In the data rows, the value 128 means zero.
Every row has a hidden score. How much higher is the second row's score than the first row's in each pair? 10 means about the same, 20 much higher and 0 much lower. The score is a weighted sum of the row's numbers plus the product of two more (or one squared), each taken from its middle value.
152 118 114 162 114 80 151 181 153 132 91 161 123 173 195 123 196 95 163 129 133
149 135 96 70 70 147 200 164 146 142 89 72 99 35 123 0 174 173 163 65 191 4
125 112 138 132 109 152 144 129 106 112 117 104 138 93 138 81 136 170 143 89 131
123 115 131 128 100 153 149 133 108 114 112 101 137 90 140 73 139 169 146 86 137 9
116 108 148 152 119 153 129 122 95 100 124 113 150 110 141 109 126 168 138 97 117
70 175 141 105 166 125 184 97 175 112 185 90 183 97 60 129 121 142 166 125 126 6
107 112 178 114 139 222 57 31 57 131 176 149 68 209 124 201 66 155 31 133 96
128 119 125 117 93 151 158 141 117 121 110 96 126 80 136 59 148 170 146 83 145 5
117 141 123 143 134 98 164 147 162 123 127 136 151 141 143 124 166 114 161 128 133
174 104 107 179 99 64 142 202 153 137 65 181 113 194 227 124 217 89 159 130 138 17
158 91 82 145 149 95 80 176 114 142 80 144 78 179 161 152 135 83 115 170 127
118 110 145 143 113 147 136 121 101 106 118 109 151 105 142 100 132 167 137 94 120 7
154 117 114 162 112 78 149 181 155 132 89 162 127 179 196 121 199 94 161 131 134
107 105 153 150 129 150 125 107 90 98 144 114 156 112 132 120 111 170 138 103 111 7
117 111 143 142 113 153 139 121 102 108 121 107 148 103 138 97 127 170 140 92 125
123 134 122 145 131 95 159 153 161 126 120 140 144 150 151 125 170 114 164 129 134 10
154 90 58 108 119 163 83 165 73 138 81 77 56 85 128 61 100 140 105 129 138
251 223 188 141 37 135 112 59 175 158 254 245 228 36 101 166 61 42 35 172 85 9
130 122 121 109 90 148 168 142 120 121 108 92 126 71 131 49 149 171 149 82 155
85 165 132 116 156 118 174 110 171 112 171 104 170 109 86 129 132 133 164 125 128 9
137 73 152 122 134 145 73 116 58 122 95 123 100 132 121 141 88 163 90 125 133
57 185 144 92 174 136 188 82 177 109 207 77 192 82 37 130 101 151 168 121 127 4
103 151 128 132 143 107 167 130 165 121 146 124 158 130 118 130 153 123 166 125 131
95 165 144 68 164 167 124 69 149 150 166 123 92 170 73 169 101 121 81 149 137 9
140 125 118 160 120 81 154 170 159 127 101 153 137 166 177 127 183 103 160 125 136
208 63 0 206 138 92 31 249 94 155 38 153 23 220 250 128 159 37 112 206 92 18
99 157 129 127 147 112 170 128 168 119 152 116 162 122 108 126 145 123 167 124 132
121 138 124 141 132 100 161 150 161 121 129 136 148 146 144 129 167 115 162 130 132 11
71 172 137 108 162 125 180 102 174 111 186 92 179 99 66 129 122 140 167 123 127
146 82 97 112 123 157 79 142 67 131 90 94 77 103 123 97 92 150 97 126 136 11
169 192 158 140 61 59 112 125 187 193 124 222 160 88 105 192 109 82 102 172 124
129 111 134 107 154 97 108 135 126 141 107 143 102 157 111 166 120 113 116 153 148 3
106 105 153 154 127 151 126 107 90 99 143 111 156 111 134 119 112 170 137 100 111
108 146 130 135 142 102 165 136 163 121 140 125 155 133 126 128 155 120 162 128 133 8
119 113 140 139 108 150 142 128 103 109 120 105 142 98 139 93 135 168 139 91 128
144 80 106 112 130 155 80 139 65 129 91 98 78 106 120 99 91 152 97 129 136 11
104 107 158 152 131 150 125 102 88 96 149 113 158 112 130 127 108 170 134 103 108
255 229 181 140 7 153 111 92 181 165 196 255 208 46 148 136 100 25 32 158 86 6
171 204 148 106 90 79 118 108 200 188 160 197 149 92 97 186 93 71 104 155 109
255 227 174 112 61 88 80 95 202 193 197 255 174 104 108 217 75 0 8 223 110 10
101 104 159 157 132 152 119 99 84 96 151 113 161 117 128 136 104 170 133 103 103
80 185 146 55 160 195 127 46 157 150 181 117 87 174 58 169 93 125 68 146 132 7
139 106 120 116 154 100 100 146 122 140 101 143 97 165 126 161 124 103 114 158 143
149 100 104 129 153 95 92 158 117 143 92 145 87 173 142 157 127 92 115 163 139 10
119 93 166 117 135 185 66 73 58 125 136 139 87 166 124 168 77 158 62 129 114
123 88 157 117 138 175 69 87 55 122 126 128 95 153 119 161 79 158 72 124 121 9
145 232 163 105 61 115 126 71 203 195 171 212 149 100 76 197 95 91 75 166 120
255 213 192 104 39 160 57 40 145 184 226 255 158 81 99 199 32 25 0 195 96 10
95 153 129 124 151 109 171 124 167 119 155 111 164 121 103 128 146 128 166 125 133
160 210 150 97 96 90 122 95 203 187 174 188 160 79 79 189 82 76 104 153 110 11
110 149 131 134 141 104 166 137 165 117 141 125 156 136 124 129 154 120 162 130 132
112 139 140 88 157 135 116 99 140 142 135 133 99 166 93 166 115 118 96 150 143 11
82 183 146 58 161 199 127 45 154 149 186 117 84 176 61 171 93 121 73 145 134
91 161 138 118 153 118 174 115 168 114 166 105 170 113 90 130 137 129 167 125 129 8
124 138 121 139 131 97 158 151 161 127 124 139 146 146 149 127 168 112 161 129 135
203 166 151 107 44 124 97 124 143 181 118 188 121 58 136 130 94 108 81 114 120 17
199 67 4 201 141 94 36 237 98 151 43 154 32 214 240 135 154 40 113 201 96
129 78 157 122 132 152 74 108 57 119 96 125 102 132 120 146 86 159 83 120 129 11
108 105 155 151 129 155 123 107 88 100 142 111 158 111 133 121 112 170 139 98 107
131 122 127 109 91 155 163 141 120 120 105 94 125 74 134 49 150 169 150 82 153 8
101 104 158 151 136 152 122 101 86 95 152 113 163 114 128 132 103 175 138 100 106
136 124 114 99 85 147 176 149 126 126 99 87 120 62 130 36 158 171 155 76 165 9
146 99 105 125 153 93 93 156 117 139 91 143 89 166 137 159 127 99 116 160 136
127 83 159 120 133 166 71 98 56 120 109 129 98 144 120 156 83 162 78 123 123 12
166 160 185 150 40 118 76 88 116 171 127 214 152 68 116 187 72 130 67 140 104
108 147 141 83 156 147 116 92 141 146 141 127 94 166 86 168 106 121 92 151 141 3
110 106 152 147 124 152 131 112 95 98 136 108 155 109 132 116 118 170 138 95 113
150 119 116 169 115 81 149 182 154 130 86 163 129 176 195 125 199 97 160 130 138 9
82 101 175 159 158 152 111 72 71 84 189 113 179 114 106 165 75 179 137 114 92
121 93 164 119 135 185 66 75 58 125 130 132 85 163 121 169 76 159 63 128 118 11
156 112 109 172 107 69 147 190 154 132 78 167 124 180 207 122 205 92 161 133 138
146 126 113 162 118 86 154 174 158 132 93 155 134 172 184 123 190 101 161 130 134 9
83 102 173 159 154 150 111 74 73 84 188 113 179 114 105 163 76 176 138 112 93
108 106 151 153 127 151 128 110 93 100 139 111 157 112 134 117 115 172 137 99 111 6
89 108 171 158 151 152 114 79 75 89 179 109 177 117 113 157 83 176 138 108 91
70 176 141 106 167 125 181 94 174 112 190 87 186 98 59 130 118 142 166 124 131 4
114 145 127 137 139 104 163 140 163 125 140 129 152 136 129 125 156 116 166 128 131
124 114 134 131 108 151 145 129 106 110 120 104 140 91 138 82 136 168 140 89 135 9
142 124 114 157 121 88 154 168 157 129 107 152 133 164 175 124 184 100 164 131 136
119 96 162 116 138 185 68 72 58 126 130 135 83 169 121 170 77 159 64 127 116 13
135 131 116 149 125 86 157 164 160 129 111 145 141 156 166 122 177 104 162 130 135
142 124 116 156 120 85 152 171 158 130 102 153 133 165 177 127 185 104 163 132 132 13
138 127 109 92 80 152 179 154 129 130 97 83 116 55 130 24 161 168 155 75 171
125 115 133 127 102 148 152 133 110 117 113 101 138 89 137 75 142 170 141 85 139 11
94 103 167 153 145 157 118 87 78 91 172 112 168 113 118 145 88 172 139 106 96
137 79 122 114 129 155 77 127 63 128 95 107 88 113 122 116 89 153 94 126 135 7
164 91 77 151 149 94 76 181 112 147 77 145 70 186 170 151 136 81 114 175 125
147 121 115 161 118 85 150 178 159 130 92 158 127 169 187 123 192 103 160 129 136 9
163 97 0 92 117 174 87 194 82 149 80 44 27 58 131 14 105 127 117 139 145
163 114 108 171 109 76 147 188 154 136 81 168 120 181 207 122 207 93 161 133 136 19
197 187 143 121 76 69 108 130 193 191 136 222 133 110 140 188 114 56 102 158 113
106 105 158 154 128 152 125 106 88 99 144 112 160 112 131 126 111 171 138 101 107 7
43 191 149 82 186 147 192 68 176 105 223 65 197 72 16 132 92 154 172 121 124
104 107 154 155 129 152 127 107 88 99 143 113 158 112 131 124 112 169 136 100 109 11
127 136 119 147 129 92 161 156 162 128 117 141 142 151 153 125 174 110 160 130 136
126 83 160 120 134 164 70 95 57 121 111 130 98 147 123 154 84 160 74 125 123 13
146 120 115 163 113 81 152 177 156 133 91 159 131 173 190 124 198 96 159 129 135
117 111 144 147 115 153 136 120 98 104 123 109 148 105 140 98 130 168 137 94 120 9
111 107 155 149 120 154 128 113 93 99 134 111 153 111 137 114 117 168 136 95 113
117 112 143 141 109 155 138 124 103 107 120 104 147 100 138 92 133 169 138 93 126 8
123 115 136 133 102 150 148 133 107 112 114 102 136 94 140 76 139 168 141 88 134
94 158 132 123 151 115 173 121 169 118 158 108 166 120 98 127 143 130 164 125 131 8
78 194 149 51 158 203 133 33 161 149 195 114 84 181 55 167 90 123 61 146 131
137 124 111 96 83 149 176 149 125 127 101 88 116 63 131 32 155 171 152 75 165 9
57 185 144 95 172 135 185 80 174 109 204 81 188 81 42 131 107 145 170 122 126
150 121 114 162 116 82 151 175 154 131 94 159 131 168 190 125 192 101 162 129 135 11
138 105 119 114 152 98 102 146 120 141 96 145 97 163 125 161 125 102 116 157 146
133 79 156 121 131 153 72 108 56 117 100 126 100 137 122 147 86 159 84 119 128 13
182 112 0 83 107 191 91 229 98 163 65 7 0 31 135 0 113 110 122 149 146
191 154 166 132 59 124 74 103 125 168 134 198 137 80 138 168 75 109 78 124 96 13
155 93 37 101 118 168 84 176 78 145 81 64 41 76 130 44 102 133 104 134 139
138 79 137 116 131 148 76 124 58 123 90 113 92 119 122 128 90 159 93 125 134 15
125 115 133 126 104 151 150 132 111 113 113 101 140 93 138 74 140 172 144 88 139
140 80 121 114 128 151 76 129 63 129 91 106 83 113 124 114 90 152 95 126 136 13
175 80 47 167 146 93 59 204 106 148 62 150 57 193 197 142 145 66 114 185 114
188 154 168 129 64 126 72 97 123 169 144 197 138 78 132 178 71 109 74 127 95 11
126 135 122 145 132 94 162 152 162 126 121 139 145 149 151 126 169 112 164 126 135
118 144 126 137 135 101 163 144 162 125 133 132 147 141 136 133 165 117 164 132 131 11
121 116 139 135 107 154 146 127 107 110 119 98 142 97 136 83 135 170 143 86 133
145 125 113 163 118 81 154 174 158 131 97 156 131 167 185 123 189 101 160 128 136 11
111 139 139 94 156 136 118 98 139 145 135 133 97 165 91 167 111 119 94 150 143
255 241 174 106 63 110 81 60 210 200 235 255 157 128 97 232 64 0 0 229 103 15
54 186 145 96 171 135 188 81 178 107 206 75 192 82 37 130 105 150 164 122 126
111 108 151 154 122 152 129 113 92 101 131 112 154 115 140 112 120 168 137 95 115 12
72 174 136 110 162 125 179 100 173 110 183 92 181 101 64 130 122 141 165 125 125
222 255 172 137 93 65 137 50 236 162 255 253 252 69 63 223 58 5 62 216 86 5
127 117 131 121 98 149 157 134 113 117 110 102 130 84 136 66 144 165 145 83 140
133 73 157 120 134 144 75 114 57 120 93 120 103 130 119 142 87 163 91 119 137 11
132 74 144 119 135 146 77 117 60 122 95 118 99 127 119 134 89 162 93 123 135
145 132 99 77 68 150 195 164 139 136 90 74 102 41 127 0 174 172 163 66 188 7
84 162 134 116 158 118 176 113 172 115 171 101 172 112 82 129 134 135 165 126 127
170 85 55 161 145 95 67 194 109 148 72 147 59 190 185 145 139 71 111 184 117 14
123 115 137 133 105 149 147 130 105 111 115 105 138 92 140 81 138 168 145 88 136
76 167 138 112 162 122 178 102 171 110 181 95 175 106 72 130 127 136 165 126 127 9
127 116 135 103 154 107 110 125 129 140 116 137 101 159 105 163 118 114 110 153 145
133 123 116 109 88 149 168 148 124 125 101 90 124 70 134 41 152 168 146 77 157 6
142 84 91 110 124 159 82 143 66 132 89 95 75 101 124 97 91 149 99 127 138
142 102 104 127 153 94 95 156 121 139 94 142 93 171 138 158 129 98 115 164 137 11
110 148 126 132 139 104 166 139 164 126 141 126 156 133 126 128 156 117 163 128 132
171 103 0 87 110 179 89 201 91 156 73 31 14 47 131 0 106 123 117 144 145 9
108 148 139 82 156 153 117 89 140 145 149 132 92 170 85 168 106 116 85 151 141
145 83 106 110 126 159 77 141 66 129 91 100 74 106 126 101 92 150 95 127 137 10
131 77 159 119 134 153 74 109 57 120 99 128 101 136 122 150 85 162 84 123 129
144 134 97 73 71 147 195 164 143 141 92 71 106 38 125 0 172 171 161 67 189 2
101 109 157 156 135 153 119 101 87 96 150 113 163 116 129 130 108 173 135 100 102
135 129 120 158 123 92 157 164 160 127 107 148 139 161 170 124 178 106 161 131 136 10
124 138 122 145 131 97 161 152 161 123 124 138 145 148 150 127 169 114 162 128 130
101 105 160 152 134 157 123 100 87 93 158 110 161 110 127 133 106 173 138 103 105 12
99 157 145 75 158 161 123 77 147 146 155 125 92 169 78 166 105 119 87 148 137
101 153 128 125 148 112 170 126 167 121 155 113 164 121 108 129 142 127 165 128 132 6
79 168 136 112 158 119 180 107 174 114 180 94 176 104 73 130 125 137 164 124 128
99 107 162 156 135 152 121 96 84 94 157 113 163 115 127 139 104 174 136 103 105 13
134 122 121 103 88 155 169 144 120 127 107 89 125 67 134 45 152 170 149 79 157
124 118 130 126 103 150 153 134 111 117 114 98 137 86 136 69 143 171 145 85 144 9
108 113 175 112 140 222 56 30 55 126 177 151 73 205 126 199 65 150 37 133 95
58 186 143 95 174 135 185 86 176 106 202 79 190 85 42 132 107 145 167 125 126 3
99 110 162 156 137 154 119 97 85 95 156 113 165 109 127 138 100 174 136 102 102
72 172 139 108 164 123 179 99 174 111 181 92 181 101 65 129 122 141 166 124 130 6
136 73 148 119 132 153 72 119 58 121 91 123 97 124 124 138 86 161 89 120 131
106 152 128 131 143 108 168 134 164 123 145 123 155 130 120 129 153 123 168 128 130 6
97 104 161 157 138 151 121 93 83 94 161 112 165 115 122 139 96 177 138 102 103
116 146 124 140 139 102 163 145 166 123 133 132 152 143 136 127 166 115 165 126 132 7
94 156 134 124 146 112 173 123 169 118 161 115 162 121 102 128 142 128 164 128 132
126 117 128 122 99 152 155 138 115 119 114 97 131 84 136 66 146 170 147 85 143 11
116 110 148 147 112 155 132 122 99 105 120 109 148 106 142 101 132 169 136 94 118
130 78 160 120 134 164 71 98 57 120 109 129 96 149 125 157 80 160 76 124 126 12
110 106 154 148 123 153 129 112 93 103 134 114 154 109 137 116 118 169 136 99 113
130 116 122 119 99 149 160 137 116 118 109 95 131 78 133 58 145 168 145 85 147 8
133 110 136 110 155 99 107 137 125 138 100 138 107 161 112 164 121 112 114 153 147
173 86 59 160 145 93 67 194 109 146 69 150 59 192 185 148 143 73 114 179 121 11
146 139 97 69 66 148 199 166 143 142 91 71 105 36 124 0 173 171 161 63 192
135 124 116 107 87 146 170 147 121 127 104 88 123 68 130 45 153 172 147 77 161 12
138 127 112 95 83 148 179 152 129 131 100 80 119 57 127 23 158 172 155 72 170
86 163 135 115 158 120 177 108 170 115 172 101 172 106 83 131 130 135 166 125 130 11
114 144 126 136 136 103 163 140 166 121 138 130 149 139 134 127 159 118 164 128 134
172 85 56 161 147 93 66 194 110 145 69 148 61 191 184 145 140 72 115 183 119 14
133 77 157 121 134 152 72 108 56 121 102 124 98 135 121 150 84 161 84 121 130
139 77 137 118 133 149 77 122 60 120 96 114 98 120 118 129 86 158 92 124 135 8
94 160 131 124 151 113 173 117 168 117 159 110 169 115 96 129 139 128 161 123 130
108 108 154 151 127 151 125 110 91 101 141 113 156 111 134 119 117 171 137 99 110 12
120 139 122 145 133 95 163 151 164 125 123 134 148 145 146 125 169 112 161 129 133
92 160 130 120 151 116 175 117 169 117 161 108 170 119 96 128 138 128 161 123 129 9
98 155 131 126 146 111 171 126 165 121 154 117 163 125 108 129 145 125 164 126 130
66 177 142 100 167 129 181 90 174 110 195 85 184 90 50 132 112 144 168 125 128 10
125 118 132 124 99 151 154 131 113 115 114 98 139 86 135 70 143 171 145 86 141
95 107 164 154 142 152 119 88 82 90 166 109 168 113 119 146 95 175 137 106 99 14
255 223 129 127 56 108 61 124 199 196 173 255 151 108 138 192 84 0 7 236 90
90 159 135 120 151 115 172 117 168 118 162 111 169 114 97 129 138 130 163 126 128 3
123 138 126 142 133 97 157 153 161 126 125 137 147 148 145 127 171 112 163 128 132
144 103 111 122 150 100 94 154 120 141 92 143 91 170 136 155 127 99 112 160 139 11
107 110 151 151 124 153 129 111 95 96 136 111 158 107 133 118 114 172 138 100 109
115 113 144 142 113 153 138 122 102 106 122 107 148 102 139 97 131 170 139 96 124 8
111 147 125 136 140 104 164 140 163 121 137 127 154 136 129 129 160 118 162 125 128
110 107 154 154 125 152 124 112 90 101 136 110 156 115 138 119 118 167 137 99 112 11
131 110 131 112 154 103 106 136 125 138 105 137 106 157 109 161 119 112 115 150 146
133 131 122 152 127 91 162 157 161 128 116 143 142 157 160 125 178 110 160 126 132 9
144 131 106 82 75 147 186 159 135 135 93 82 108 48 127 8 167 169 159 69 182
110 143 144 82 157 144 117 93 140 145 140 131 101 167 85 166 111 119 90 151 142 12
144 83 98 110 126 160 81 144 68 132 87 94 76 105 123 94 95 151 98 128 138
106 150 128 132 144 108 165 132 165 119 143 122 161 131 119 130 151 124 165 126 130 8
155 88 45 100 120 165 83 168 76 139 82 69 48 82 128 56 98 139 105 134 142
129 134 122 149 129 93 158 157 162 127 119 144 141 153 154 127 174 110 165 128 134 14
114 108 148 149 116 152 132 120 97 106 121 110 148 107 141 103 129 169 133 94 119
128 116 130 120 101 149 157 137 112 120 113 99 131 84 136 62 142 169 148 85 143 10
110 105 152 148 121 152 128 116 93 101 135 112 152 109 140 114 122 167 139 100 113
144 99 106 128 153 94 93 157 119 142 86 145 91 169 137 157 131 96 115 163 141 10
176 87 52 164 146 94 61 200 106 144 63 150 56 193 191 144 141 66 112 186 113
128 113 128 123 98 152 158 136 112 118 113 97 133 83 136 66 142 169 147 88 144 6
100 154 133 126 147 110 169 125 165 119 153 114 164 125 106 127 144 126 167 127 135
113 145 126 134 137 102 165 141 166 120 136 125 155 135 129 127 156 120 162 128 132 11
106 150 138 82 158 148 118 88 142 144 148 129 96 169 84 169 108 117 86 149 140
165 110 107 177 107 72 144 195 151 134 75 175 118 189 217 125 208 88 159 132 136 14
134 76 143 122 131 151 76 119 60 122 96 117 98 127 123 134 91 159 90 126 134
47 191 148 86 183 144 190 71 179 106 219 68 195 73 20 133 93 154 168 120 126 8
35 200 151 81 185 149 193 64 179 101 228 63 205 64 6 132 88 158 171 120 126
129 78 160 119 132 163 72 101 55 124 105 129 97 139 121 150 83 164 80 124 127 12
114 106 150 149 117 155 130 116 93 104 126 115 153 107 143 111 125 170 137 96 112
180 165 145 145 35 114 82 120 122 179 111 192 141 45 119 149 81 124 82 146 113 14
161 112 109 171 112 74 147 188 154 133 78 168 123 180 205 126 201 94 159 132 134
190 87 98 194 90 55 134 221 146 142 43 197 98 215 255 126 235 76 160 132 141 15
124 134 118 141 131 95 161 150 162 127 123 138 142 146 145 125 169 111 165 128 135
95 106 163 151 138 155 120 93 85 93 161 109 165 110 121 136 97 175 136 101 103 11
119 111 144 140 112 151 135 123 100 108 123 109 148 105 140 102 128 169 138 93 123
172 84 53 164 146 91 64 197 107 146 68 146 61 193 188 147 142 67 115 183 116 13
99 154 130 121 147 109 169 126 164 120 156 116 161 121 108 128 146 123 164 126 132
128 117 122 114 95 148 162 139 119 122 109 93 129 76 131 55 147 173 147 80 151 10
92 103 168 155 143 155 113 85 78 88 177 111 168 112 115 149 87 174 134 107 99
116 142 123 141 136 100 164 146 165 124 131 130 151 140 137 127 164 118 164 123 133 6
126 85 160 118 139 170 69 90 58 121 119 134 95 154 123 160 79 160 74 122 123
100 157 135 124 150 118 168 124 167 117 158 114 164 120 104 131 139 126 165 127 130 6
97 105 162 155 139 152 118 95 85 94 159 111 164 112 124 139 103 174 136 104 103
175 85 48 167 146 93 60 202 107 150 63 148 53 193 193 144 146 65 113 185 115 12
113 146 124 139 138 102 166 144 165 123 133 129 150 139 133 126 161 118 165 128 134
189 89 100 197 89 51 133 221 148 143 41 197 102 213 255 125 232 75 158 132 140 19
158 92 78 147 151 94 75 177 113 143 82 147 75 182 166 150 135 84 114 174 126
100 158 146 73 158 168 121 72 147 147 157 125 87 170 77 170 102 118 83 149 134 12
104 151 129 130 146 109 167 128 166 122 148 120 159 130 116 127 151 121 164 127 132
100 154 132 128 148 110 168 127 166 117 150 115 161 125 107 127 146 123 162 127 130 11
131 79 155 121 136 155 72 108 58 121 101 125 102 139 121 150 84 163 82 118 130
71 202 149 38 162 217 134 24 163 150 205 115 79 179 48 172 88 124 56 144 132 10
65 177 144 103 162 129 183 95 174 108 191 87 183 94 58 130 114 143 166 125 124
189 156 167 129 57 123 76 100 128 169 137 196 135 72 135 167 73 109 76 124 97 15
105 155 139 77 157 153 120 84 143 144 151 131 95 167 82 166 106 122 87 149 139
104 151 130 131 145 104 168 131 168 118 149 118 159 127 114 129 150 123 164 127 132 10
107 104 156 154 128 155 123 104 87 100 145 112 159 110 133 123 109 169 137 99 108
86 165 134 117 153 117 174 111 171 115 167 103 172 110 85 130 130 132 166 124 130 7
95 155 130 124 146 113 170 121 168 115 155 112 161 123 106 129 142 126 166 125 132
106 150 140 82 155 152 115 89 139 148 145 128 96 166 84 168 107 116 91 150 139 11
115 145 126 142 139 102 162 143 162 120 133 132 149 143 137 127 164 117 164 127 133
122 136 125 144 131 98 161 151 161 125 125 140 144 149 148 129 170 113 164 131 134 11
131 130 118 148 128 91 158 161 159 129 114 143 141 156 159 125 174 107 160 131 134
104 150 140 77 156 151 118 86 141 144 152 128 93 165 82 168 103 118 92 147 139 11
181 78 38 175 145 94 54 210 105 148 59 149 51 201 206 142 146 61 113 190 111
79 103 176 161 160 151 111 67 72 85 196 113 179 113 103 167 69 179 137 114 89 11
107 149 127 131 143 108 167 134 167 121 144 122 156 131 120 129 154 123 165 126 129
105 151 137 80 158 152 119 87 142 144 148 128 94 170 82 164 106 118 87 149 137 11
127 131 122 149 129 92 158 155 159 126 122 139 146 150 155 126 174 108 161 128 130
98 157 130 125 150 111 170 124 167 118 157 113 164 120 105 129 142 129 165 126 128 7
